-.15 -.04  .13
 .12 -.04  .58
 .03  .22  .04
 .32 -.11 -.59
=>
-.04  .13
-.04  .58

 .24 -.55  .34
 .17 -.35 -.47
 .14 -.20  .30
-.24  .47  .50
-.15  .23 -.40
=>
-.55  .34
-.35 -.47

-.45  .15 -.01
 .23 -.19  .04
-.67 -.32 -.65
=>
 .15 -.01
-.19  .04

 .16 -.32  .23 -.47 -.20
-.42  .46 -.52  .45  .34
-.42  .47 -.53  .46  .32
=>
-.32  .23
 .46 -.52

-.35  .10  .13 -.30
-.58  .11 -.12 -.57
=>
 .10  .13
 .11 -.12

 .10 -.30 -.25 -.03  .15
-.25  .68  .09  .06  .09
-.12  .44  .15  .19  .42
=>
-.30 -.25
 .68  .09

 .49 -.48  .11 -.04
-.61  .51 -.40 -.48
 .57 -.55  .14  .12
-.57  .50 -.51 -.48
=>
-.48  .11
 .51 -.40
---
 .14  .45 -.33  .33 -.26
-.60  .39  .32  .30 -.19
 .47 -.19 -.50 -.05  .47
=>
-.60  .39  .32
 .47 -.19 -.50

 .20 -.50  .26  .26  .21
 .20 -.59  .26 -.13  .21
 .20  .00  .26 -.13  .21
 .20 -.59  .26  .08  .21
=>
 .20 -.59  .26
 .20  .00  .26

 .36 -.47  .31
 .09 -.50  .24
-.01 -.65  .27
-.23 -.52  .14
-.38 -.46  .06
=>
 .09 -.50  .24
-.01 -.65  .27

 .29 -.04  .20 -.19
 .63 -.16  .25 -.22
 .63 -.04  .25 -.22
 .41 -.04  .25 -.21
=>
 .63 -.16  .25
 .63 -.04  .25

 .19  .67  .18 -.64
 .66  .15  .67  .07
-.62 -.16 -.68 -.06
=>
 .66  .15  .67
-.62 -.16 -.68

-.44 -.57 -.07
-.37  .63  .09
-.49 -.52 -.06
=>
-.37  .63  .09
-.49 -.52 -.06

 .15 -.06 -.12  .14  .14
-.17  .02 -.24  .06 -.28
 .46 -.59  .42  .23  .57
 .48 -.07 -.06  .22  .60
 .42 -.27  .12  .22  .53
=>
-.17  .02 -.24
 .46 -.59  .42

-.24  .10 -.26
 .58  .44  .35
-.18 -.09  .05
 .60  .26 -.36
=>
 .58  .44  .35
-.18 -.09  .05
---
-.57  .44
 .54 -.33
-.03 -.23
 .02  .39
=>
-.57  .44
 .54 -.33
-.03 -.23

-.14 -.27 -.26
 .10 -.59 -.59
 .35 -.68 -.68
 .24 -.06 -.06
=>
-.14 -.27
 .10 -.59
 .35 -.68

-.02 -.02 -.62 -.01
 .00 -.01  .58 -.05
-.04 -.04  .00 -.09
=>
-.02 -.02
 .00 -.01
-.04 -.04

 .02 -.09  .15  .26
-.24  .31  .58 -.07
-.38  .08 -.20 -.49
 .00  .01 -.21  .01
-.46 -.30 -.47 -.39
=>
 .02 -.09
-.24  .31
-.38  .08

 .51  .58 -.17  .26  .05
-.46 -.34  .46 -.29 -.45
-.22  .04  .55 -.12 -.61
 .55  .67 -.11  .32 -.03
-.41 -.33  .34 -.23 -.30
=>
 .51  .58
-.46 -.34
-.22  .04

 .20 -.42
 .19 -.48
 .29  .22
 .37  .64
 .27  .06
=>
 .20 -.42
 .19 -.48
 .29  .22
---
-.23  .08 -.55
-.55 -.26  .25
-.03 -.26 -.09
-.42 -.31 -.10
-.40 -.71  .14
=>
-.23  .08
-.55 -.26

 .07  .29 -.52
 .32 -.18  .16
 .31 -.16 -.21
 .29 -.13 -.66
 .18  .08 -.18
=>
 .07  .29
 .32 -.18

 .52 -.53  .13
 .54 -.51  .11
-.61  .54 -.54
=>
 .52 -.53
 .54 -.51

-.11 -.61 -.10 -.63  .16
 .25  .49  .18  .54  .17
=>
-.11 -.61
 .25  .49

-.47  .58
 .47  .24
-.37  .22
-.59 -.44
 .55 -.21
=>
-.47  .58
 .47  .24

-.21 -.51  .12
 .54 -.45 -.22
=>
-.21 -.51
 .54 -.45
